A single turn carries every row of the set below to another of its rows. Some are shown first; where does it send the rows asked next?
Lapam: [-34.9  -2.1  -1.9   8.1 -19.4   5.0   3.4  -5.3 -13.7   5.1  -6.3  -7.0
  -6.3  -1.6   1.8  -0.9  19.8  -4.2   6.3 -15.3  32.6   1.8   6.2   7.9
  -6.4 -11.3   4.6  18.9]
kotam: [ 10.0   7.9  16.0 -15.5   5.3  -2.3 -30.9 -15.2  -1.5   4.1  12.4 -19.8
   7.7 -35.2 -11.5   2.6 -27.6 -14.7 -17.3  24.3 -19.8  14.8  -4.8  23.7
   5.0  30.9   3.0  19.5]
sozu: [ 12.2  15.2 -14.6  -7.0   8.5   0.0 -26.5   0.5  12.0  -6.1  28.5  -8.1
   0.6 -19.0   8.3  20.5 -25.5 -17.8 -24.0  18.3  -0.8  18.9 -10.1   6.0
  36.1  37.6  -9.1   8.3]
pupuz: [-12.1  19.8 -11.7   5.1   4.2 -19.6   7.6  13.7   1.7  12.2   1.7  28.9
  19.9   3.3  22.3  -1.6   4.1  -1.8   4.9  -4.8  20.4  -2.1 -10.1  -9.6
 -15.9 -19.5   3.4   3.9]
gotum: [ -7.5   1.4  -5.1 -30.3  15.8   3.8 -25.5  18.4 -15.6  -4.0   9.7   0.1
  17.0 -10.3  -6.3  12.4 -17.7  -8.2 -17.9  14.5 -24.8  20.9  -2.5 -17.9
 -12.6   6.6  34.4  14.2]
lofod: [  2.1  -3.3 -14.0 -15.2 -26.3  -9.3 -14.2   5.2   2.9  -6.6  28.4  -7.3
   7.4 -27.5   8.3  18.6 -34.2 -20.7 -38.7  34.6 -10.8  -8.5 -19.4   6.3
  14.8  15.9 -17.9  21.1]
tav: [  3.0  14.5   6.9 -14.8   4.7 -15.4 -30.7   0.8  27.4  11.4  20.6  -6.7
  16.6 -23.7  -1.5  17.8 -38.1 -11.9 -12.5  18.0  -7.7  22.8 -12.9   9.7
  27.5  33.3  -4.1  17.5]
Kedi: [-13.1  13.3 -20.2   2.9   3.1 -21.3   7.9  14.0  -1.1   8.7  -3.2  26.9
  21.1   6.9  25.8   2.0   7.8   2.5   7.3  -8.8  30.1  -0.2  -7.8  -8.0
 -12.5 -17.1  -1.6   4.4]
divig: [ -8.5   9.6 -19.8 -16.3  21.8 -14.1 -24.4   4.7 -10.2   4.6  -1.9 -21.5
   9.7 -16.0 -19.5  10.0 -12.5  -4.4 -24.9   3.0  -9.6   9.9  16.5   8.0
  11.2  31.7  21.0  33.0]
Vik: [ -0.7  31.7 -16.1  -6.7   7.2  -6.3 -25.0   7.0  -2.7  16.1  39.8  -7.3
  -5.9 -15.5  12.7  11.7 -23.8 -13.3 -26.6   0.3 -11.6  16.7  -0.4  -8.3
  22.0  23.5  16.3  13.7]
dol: [  5.7  -0.4 -11.2 -19.8   9.9  -0.7 -27.9  -9.9  -7.7 -11.8   8.9 -23.9
   1.4 -24.0 -10.1   6.9 -15.9 -16.7 -22.1  17.9  -0.6  14.4  10.5  24.1
  19.3  44.0  -5.3  19.9]
beti: [-35.0  -0.5   7.4   9.1 -23.7   2.0   4.1  -5.7  -9.1  11.6  -9.3  -4.4
  -0.8  -7.8  -3.3  -4.6  13.1  -4.4  13.2 -13.6  23.7   5.0   0.4   6.9
 -14.8 -12.9  10.1  20.1]
tos: [-30.3  13.0 -20.2 -13.5   8.6 -18.0 -26.5  -9.2  34.4  12.4  34.8 -10.5
   3.1  -4.1   8.2  21.6 -21.2   1.8 -11.9   9.7  -3.2   8.5  12.6  -0.1
 -11.1  25.2  20.7  38.1]
gimik: [-28.9 -16.1 -15.8  -5.3  -2.8 -42.4   9.2  23.8  16.4  -8.3 -11.4   4.0
   6.9   3.7  23.9   3.0   6.9  -8.7   0.4  -5.8  12.2   1.7 -34.3  -3.6
 -18.0  14.1  -5.8   6.6]
valev: [ -0.7 -16.2  11.7 -38.8  -0.4  -8.8 -20.0  16.8  -8.3 -17.1  10.7 -23.9
  20.8 -19.4  -4.4   2.5 -18.7  -9.6 -33.5   9.2  -9.6   1.9 -14.0  20.6
  -5.8  18.8   0.7  20.6]
Megu: [-10.8  21.3 -15.7 -22.3   9.3 -26.3 -23.6   9.4  10.6  23.3  19.1  -7.5
  11.4 -11.9   0.7  13.8 -26.0 -14.3 -14.2   0.0  -9.0  18.1   7.6  -7.9
  24.7  28.3  17.6  31.8]
vetil: [-28.6   6.8  -1.3  10.7 -14.9   1.7   0.2  16.0  15.7   7.2  -2.5  11.5
   2.6   6.9   8.1  14.6   9.1  -0.7  15.9 -11.4  36.8  14.9 -15.9  -5.5
   8.4  -5.7  -1.5   7.1]
gop: [ -3.4  28.6  -4.4 -11.3  -8.3 -13.6  -9.0  -0.1  22.7   6.8  28.6 -19.8
  21.3 -11.3  -4.1  19.0 -35.2 -10.8  -2.1  40.9   3.7  -5.2 -15.3  -6.5
   2.5  31.5  -8.7  38.7]
borof: [-25.1  -1.1  -0.9   8.4  -7.9 -28.8   7.9  16.3   6.0  -5.4   1.1   1.3
  -4.9  -5.0  35.4   0.0   5.2  -8.8  -8.6  -1.3   3.4   2.2 -46.0  -7.2
 -30.7   5.0  -2.5  -7.9]
Folu: [  3.7 -17.0   8.0 -34.7   2.5  -1.4 -21.1  15.0 -17.1 -20.8  17.2 -23.0
  12.6 -14.6   2.0   3.5 -16.5  -6.3 -40.8  11.5  -8.3   1.1 -12.7  19.9
  -2.3  18.6   2.2  15.2]
geza: [-27.8  11.8   7.2  16.5 -15.4   4.1  -1.7  12.9  16.0   5.2   3.6  11.9
   3.6   3.9   7.5  12.4   5.4  -0.7  14.3 -11.3  27.8  14.5 -19.3  -8.4
   4.2 -11.2   1.3   5.0]
mogom: [-31.3  -9.2  -9.6   6.1 -25.4 -30.9  10.1  -5.3  -3.9   7.6 -10.7  -2.8
  -5.7 -22.7  19.3  -5.8   3.0 -21.9   2.9  15.5 -11.0  -7.6 -26.1  -6.3
 -37.6  -2.0   1.3   7.7]
kifu: [-31.7 -18.7 -33.7   1.4 -18.1 -31.5  13.8  -4.8 -10.6  -4.2 -19.7  -2.2
  -7.0 -13.4  20.0  -0.1  10.2 -23.9  -3.0  13.4   6.9 -11.7 -15.4  -3.7
 -22.3  12.6  -7.9  15.9]
Pev: [-21.9  -5.6  10.8   1.6 -28.3  17.2 -12.4 -16.6  19.1  -0.7   5.2  13.0
  -4.6  -5.0  16.3  12.7   2.7 -14.6  21.3   8.6  32.2  23.4 -16.6   5.6
   6.3  -2.9 -13.0  -2.5]
kof: [ -4.4 -10.3  -6.0   4.1  -6.2  -7.2  -4.6 -20.6   8.6 -11.5 -22.2  24.1
  14.3 -20.1   7.4   7.5  -3.2  -5.4   7.2  34.2  23.3   0.4  -6.6  28.7
 -19.8 -12.7 -22.0   1.2]
vono: [  1.3  25.4 -19.0  -4.1  -4.8  -2.2  -7.5   1.3   8.6  -3.1  34.3 -22.4
   9.7  -4.3   3.0  17.8 -26.0 -14.9  -9.8  41.5  10.6  -3.5 -14.6  -6.7
   9.6  37.6 -14.2  29.9]
kodo: [ -6.7  -1.7  -7.0  -7.9  -3.2 -10.4  -8.3 -11.7  22.3  -1.9  11.2  37.6
   7.4  -5.0  39.6   4.8  -0.5 -10.9  11.6  14.7  25.0  13.4 -15.9   5.7
  -7.5  -7.3 -16.2 -12.4]
Rig: [-19.6  -4.1 -18.2   5.2  -3.5 -14.8   3.5 -12.4 -13.7  -0.2 -12.8   6.2
   5.0 -11.6  15.4  -8.4  18.6   0.2 -10.2  -2.4  21.3 -13.9   7.6  21.1
 -28.1 -17.6  -1.9  13.4]
mis: [-15.9 -16.5 -11.3  -5.6  -4.4 -10.3  -0.3  -1.6  -1.5 -13.6   0.5  13.1
  -9.2   0.1  33.5   2.1   4.5 -33.2  13.8  17.8   0.9  19.3 -39.4 -14.3
 -20.8  16.2  -6.4 -16.0]
Seza: [-23.8 -26.3 -28.6  12.3  -4.7 -16.2  -5.9 -12.7   6.0 -22.4 -18.3   5.0
 -18.4 -12.5  17.2  17.3   8.3 -10.9  -1.7  21.3   0.4  11.2 -25.3   1.3
 -27.2  12.6  -7.4  -7.4]
sove: [ -7.6  -3.9  -7.6 -12.1  -4.8 -16.2 -10.1  -9.0  25.1   0.0   9.0  37.7
  14.7  -1.6  33.3   7.0  -2.2 -10.7  16.0  11.6  29.5  14.5 -11.8   7.3
  -2.5  -6.8 -19.2  -6.8]
lomid: [ -2.0  25.0  -1.7   0.0  17.9  -2.1 -23.6   0.5 -14.3   9.3  12.9 -20.8
  -0.8 -28.8 -11.3   4.3 -19.5  -2.1 -29.5   5.2 -23.6  11.9   2.5   6.4
  -2.1  18.6  24.4  17.9]
Saka: [-27.1 -21.2  -6.9   7.4  -6.7 -28.9  -7.1 -11.4  25.4  -6.2 -24.3  12.0
  -4.3 -19.3  11.0  14.5  -2.9 -11.3   4.4  23.5 -12.0  13.5 -29.3   5.8
 -38.2   6.3  -1.1  -0.6]
Sadug: [-23.5 -10.8   0.7  22.9 -17.9  17.1  -5.5 -14.4   4.7 -12.9 -15.4  -2.9
  -8.3 -14.3  -8.6  13.5   9.2  -2.7   6.2  12.5  28.3   9.3  -9.4  23.8
  -8.3  -6.9 -12.1   5.6]
tifa: [-13.0  14.0 -20.2 -17.3  23.0   2.9 -13.2  -1.7  -4.6  -4.4   2.5 -20.3
  16.5   0.2 -18.9  12.8 -17.6  -5.7   4.2  33.1  -2.7   8.6  10.0 -10.7
 -13.3  32.9  19.2  35.1]
ruv: [-19.0  -8.1 -34.8 -22.3  -6.5  -9.7 -32.1   4.4  17.4   6.1  22.1  15.1
   2.4 -16.1  10.3  33.6 -26.9 -12.0 -29.5  18.7 -18.0  13.3   2.7 -17.3
  12.2   8.8  18.0  16.2]
zulug: [ -2.0  -6.9 -12.9 -22.8 -26.9 -13.9 -16.5   7.8  12.4  -1.9  18.9  -7.1
  16.1 -28.3   1.5  19.7 -36.4 -19.3 -34.7  32.3  -5.0  -7.2 -15.4   5.9
  18.5  17.3 -15.2  24.5]
divuf: [-27.0 -21.5  -2.7 -20.3  -8.2 -30.1   0.2   1.3  14.8  -6.8 -14.2  16.9
   6.9   1.1  23.7  -0.1  -2.8 -30.2  25.6  20.5   5.4  20.0 -30.7  -9.3
 -22.8  16.2  -6.5   1.1]
ton: [-17.9  -1.1  -7.4  -0.2  -6.0 -14.8   1.2 -12.1 -12.2   1.5 -12.8  11.5
   6.8 -18.2  14.1  -8.7  13.8   2.7  -7.5   1.5  14.8 -10.7   7.1  19.9
 -34.4 -22.3  -1.5  11.8]
Ruk: [-23.8 -10.1   9.3  17.8 -20.0   8.2  -4.3 -11.4  13.1  -5.5 -26.0  -3.8
  -0.2 -16.2 -14.6  13.0   4.4   1.4  13.0   9.7  24.8   7.2  -8.3  25.1
 -12.4  -7.7 -10.7  12.7]
Biru: [-15.7  -0.2 -26.7 -16.9 -11.5  -6.8 -35.4   0.7  19.3   9.7  30.0  13.7
  -1.5 -16.9  10.9  30.5 -31.4 -10.8 -27.5  19.4 -22.9  15.3  -1.2 -19.2
   5.9   3.5  20.0  12.9]
Dodur: [ -5.2  -3.7 -16.4 -33.6  18.1   3.5 -21.7  17.5 -21.6  -8.4   6.6  -1.7
  14.4  -2.4  -5.3  14.9 -16.3 -10.3 -21.8  13.4 -17.4  20.1   2.3 -16.4
  -5.2  12.6  31.3  13.6]
zis: [  0.5 -10.0 -12.3   8.1  -5.3  -1.1  -5.0 -22.5   4.2 -16.4 -18.3  19.5
   7.5 -18.6  12.7   6.6   2.6  -6.9   6.3  33.3  23.5   1.0  -7.8  24.7
 -17.7 -10.4 -26.4  -1.0]
fabop: [-24.1  19.9 -23.2  -5.3   5.5  -5.2 -27.0 -13.6  19.7   4.5  47.0 -14.2
 -12.9  -4.5  17.7  20.7 -15.7   0.7 -22.8  15.3  -4.8   5.9   9.3  -5.6
 -11.1  22.5  17.6  27.4]
lemib: [-23.4 -10.6   7.8  -0.7 -25.4   9.9 -11.4 -14.6  24.3  -1.5  -1.6  14.4
  -1.1  -0.7   8.6  12.9   1.4 -13.0  26.2   5.8  34.7  25.4 -10.3   9.2
   8.2   3.2 -15.3   3.4]
libog: [ -5.8  27.5  -6.6  -6.3  21.2   9.4 -12.6  -5.7 -12.4  -2.8  16.7 -18.9
   8.1  -4.4 -13.7   8.9 -20.6  -5.5  -0.9  36.5 -13.1   6.4   0.0 -13.6
 -21.5  25.5  24.2  24.3]
vadif: [ -7.2   5.6  24.6 -21.6  13.8  -3.3 -27.5 -12.9  21.6 -11.4  34.5 -30.7
   7.3 -10.3   7.1   3.2 -17.4  -0.1 -12.6  20.5  -6.1   8.4  -8.5  25.5
 -25.1  34.5   4.8  25.5]
sivo: [ -8.5  -2.1   1.3 -27.3  18.0  -3.7 -23.8 -11.5  16.2 -22.8  28.1 -30.7
   6.2  -0.8  10.6   9.5 -11.2  -3.4 -19.1  17.6  10.1   5.6   2.4  25.4
 -11.7  44.8   0.8  27.7]

kotam moves to divig
libog moves to tos
Rig moves to pupuz
Now find these:
Sadug moves to beti
mis moves to Saka
gotum moves to ruv

A single turn carries every row of the set below to another of its rows. Some are shown first; where does it send the rows asked next?
neker: [-12.8  -9.4  23.4  -8.7   1.3  30.9   8.3 -13.3 -12.8  -2.6 -13.7  -5.3
  -6.4  22.7  -9.7]
Pel: [ 23.5 -14.3 -12.6 -16.4   6.1   1.6   3.6 -15.1  -5.2  15.4   2.2 -43.3
  23.6  -8.4  10.7]
ponap: [ -3.0 -33.6   2.1  23.7   7.3  -5.6  15.0  -3.9   7.0  -5.9  -6.8  -1.7
   6.2   0.9 -18.8]
todaz: [-18.6  18.7   4.6  -8.5  12.6 -26.1  10.1  -4.7   1.0   6.3  -1.8 -27.2
  17.7   5.4   1.6]
zuvu: [ 19.9 -19.1  20.2   0.1   7.8  28.3  12.9   0.7  37.3  -6.0 -17.4 -21.1
  10.2  21.9  -2.5]
Bedum: [-11.7  20.7   6.5  -3.5   0.9 -33.9  10.2  -7.1  13.9   1.1   4.4  -9.1
   5.4   8.1  -5.5]
lida: [-11.4  11.9  -8.1  -8.2  23.0 -14.5   4.7  -5.0  -8.4   0.0  -5.4 -33.5
  28.1  -7.7  -7.3]
Ped: [ 11.2 -20.4  -0.6  -0.9 -10.9  38.4  16.4 -11.8  36.1 -16.8  -3.9 -15.4
   7.1   8.9   2.0]
lusif: [ 22.5  22.0   6.4  -2.6  13.4 -32.4  13.3 -12.2  31.3   5.7   3.5 -12.9
   5.7   2.6  -1.6]
feb: [-15.1 -11.5  10.4  -2.9  -3.0  40.2  13.0 -17.7 -15.6  -7.9 -10.5 -10.2
   1.1  11.4  -8.5]
rada: [ 13.1 -25.3   3.8 -30.0   2.4  36.7   3.1  -6.4  23.6 -10.9 -12.6 -18.4
   3.8  18.0  -5.0]
Baki: [  4.5  -7.1  30.4  21.0   4.2  25.9  12.3  -7.5   1.7  -7.3 -16.3   2.5
  -2.9  18.9 -24.1]
gaf: [ -2.9  -8.2  32.3   2.8   4.7  23.2   8.1  -6.4  -5.0  -3.0 -16.9   1.7
  -9.2  25.6 -18.6]
fam: [ 40.0  -7.1   6.0   2.1 -11.6 -23.1   5.6 -12.1  25.8  11.6   7.9  -5.7
  -1.2   4.3  -5.3]
zela: [ 15.1  10.1 -25.3 -25.1  19.5  -7.7   3.7 -21.3   3.7  -1.8   4.4 -30.0
  20.4 -18.0  -1.6]
Bopa: [ 12.5  19.5   7.5 -22.3  21.0 -31.2   9.1 -10.8  19.2  12.2  -1.1 -25.1
   8.1   7.4   5.2]
panet: [ 24.8  14.1 -27.1  -5.0  11.6 -10.4   8.7 -22.2  16.7  -8.4   9.3 -18.1
  17.6 -22.5  -9.5]
rugo: [ 27.8  44.3  10.9 -23.9  22.0   6.9   9.4 -10.0   0.4  -4.5  -5.0 -18.2
  -6.3   3.7  -0.3]
Nuten: [27.6 12.9  1.4 -9.8  8.1 54.4  7.8 -7.1 -9.5  5.6 -3.6 -7.9  8.7  5.3
  0.1]
tere: [  9.5  14.0  -8.5 -33.5  24.7 -17.6   5.4 -16.0   5.2   9.1  -0.6 -34.3
  15.7  -2.7   6.6]
kimaf: [  2.3  -7.5  16.5  28.0   0.6  36.1  16.1 -11.8  -2.6 -12.3 -12.2  -2.2
   4.0   6.5 -20.9]
sar: [ 15.7  -9.5   4.3 -22.8   1.3 -11.6   7.2 -13.3   2.8  24.2   1.6 -38.4
  11.3   9.3  19.7]
fabez: [ 22.9  44.8  -7.7 -17.3  10.6  17.6  13.5 -20.0  -1.4 -12.2   3.6 -18.9
  -1.6 -10.5   4.0]
tisi: [32.8 19.4 10.7  5.5 -4.4 42.6 14.1 -6.4  8.7  1.6  1.7 10.4 -3.5 10.3
 -2.7]
Likag: [  2.2   9.3 -18.5  -2.6  19.7 -11.7  -0.9  -5.0  -5.6  -9.8  -4.1 -21.8
  26.5 -18.8 -25.3]
Vug: [19.7 20.2 22.6 -9.5  6.2 39.2 14.5 -2.8  0.1 14.6 -4.4 -6.9  0.8 22.2
 11.6]
fudu: [25.5 22.0 21.3  0.8 -0.9 36.6 16.4 -5.0  9.2 11.0 -0.4  4.9 -4.0 20.6
  4.9]
sof: [-17.6 -37.8  -7.2   4.9   6.2   2.0  12.9  -8.6  -6.1  -4.7  -3.4 -14.0
   9.4  -1.5  -7.9]
loze: [  1.6  16.9  -3.5   2.5  -1.7 -31.3   4.3  -7.9  15.9  -8.4   7.1   2.8
   4.1  -2.5 -23.2]
mugup: [ 18.9 -22.9  17.6 -19.2  11.2  29.3   4.6   0.2  29.2  -5.0 -18.7 -20.5
   5.9  23.8  -7.4]
Peta: [-10.0 -35.3  -7.6  18.8   6.1   1.2  15.7  -7.6  -0.4  -7.7  -3.7  -9.8
  10.0  -6.0 -11.9]
mego: [33.8 16.1  0.2  0.4  1.7 51.3 10.2 -7.5  0.2 -0.5 -0.3  4.0  3.6  1.3
 -5.5]
Nem: [ 23.5  -5.1  13.9 -13.4  -7.9 -24.2   8.1 -10.8  17.9  21.8   5.4 -19.9
  -0.2  15.4  12.5]
kodir: [ 21.4  15.9  12.1 -14.2  11.6  49.5  11.1  -5.0  -9.7  12.8  -6.7 -12.6
   6.9  14.5  10.1]
Rovip: [-20.9 -35.9   1.7  -6.2   6.7  -3.8  10.6  -7.4  -6.5   0.1  -6.3 -11.0
   2.1   9.8  -5.8]
Losep: [  9.3 -23.6  -4.7 -19.8  -7.9  39.7   8.4 -13.0  27.1 -15.0  -4.9 -16.4
   4.3  10.8  -0.9]
tapag: [  8.3  11.8 -16.8   2.5   8.4 -19.4  -0.1  -7.0   7.1 -13.7   3.4  -2.9
  13.9 -13.7 -32.3]
Lago: [ 31.9  48.5   7.2   4.0  15.8   8.8  18.5 -12.7  11.0  -9.5  -1.3 -16.4
  -1.5  -5.1  -0.3]
pup: [ 39.2 -15.3 -21.0  -1.2   2.7   1.8   1.2 -16.1   1.6   5.6   4.3 -28.1
  22.5 -19.7  -7.0]
bedid: [ 29.1  19.3 -11.5   6.2   7.8 -23.0  13.7 -17.5  29.9  -5.7   8.6  -8.9
  10.1 -13.5  -9.2]
Fata: [ 31.4  47.7  14.3  -7.5  21.5   4.0  14.2  -9.2   7.3  -4.3  -6.7 -17.5
  -3.8   1.3  -0.3]
taga: [ 47.4 -11.9 -11.5   8.0  -6.2  -8.4   2.1 -14.9  18.9   3.3   8.5 -10.0
   9.9 -11.9 -13.9]
dopu: [ -7.8 -10.6   7.5  16.8  -2.6  43.1  16.2 -17.2 -11.4 -12.5  -9.9  -9.5
   7.1   2.6 -13.1]
leb: [ 16.6 -17.1  12.0   9.0  -3.8  33.4  18.7  -6.4  41.2 -10.8  -9.8 -19.6
  11.8  15.1   1.3]
dor: [ 26.9  47.0  -4.1  -1.2  10.5  15.4  18.2 -19.0   5.7 -13.3   3.5 -17.3
   0.8 -11.3   2.6]
gosef: [ 22.3  42.9  -0.6 -28.4  16.1  13.6   7.9 -16.6  -5.1  -7.8  -1.6 -19.6
  -4.9  -2.8   1.9]
migut: [-13.4 -33.9  11.9  -0.1   8.6 -11.8  11.3  -2.6   1.2   1.6  -8.3  -4.4
  -2.4  14.8 -10.1]
Ruke: [ -4.0 -32.9  11.5  13.6   7.8 -12.7  12.6  -1.5   6.8  -1.3  -8.8  -0.4
  -0.9  11.1 -17.6]

dor moves to Lago
lida moves to Likag
fam moves to Nem
Now find these:
sof moves to Peta
dopu moves to kimaf
Nuten moves to mego
bedid moves to lusif
leb moves to zuvu

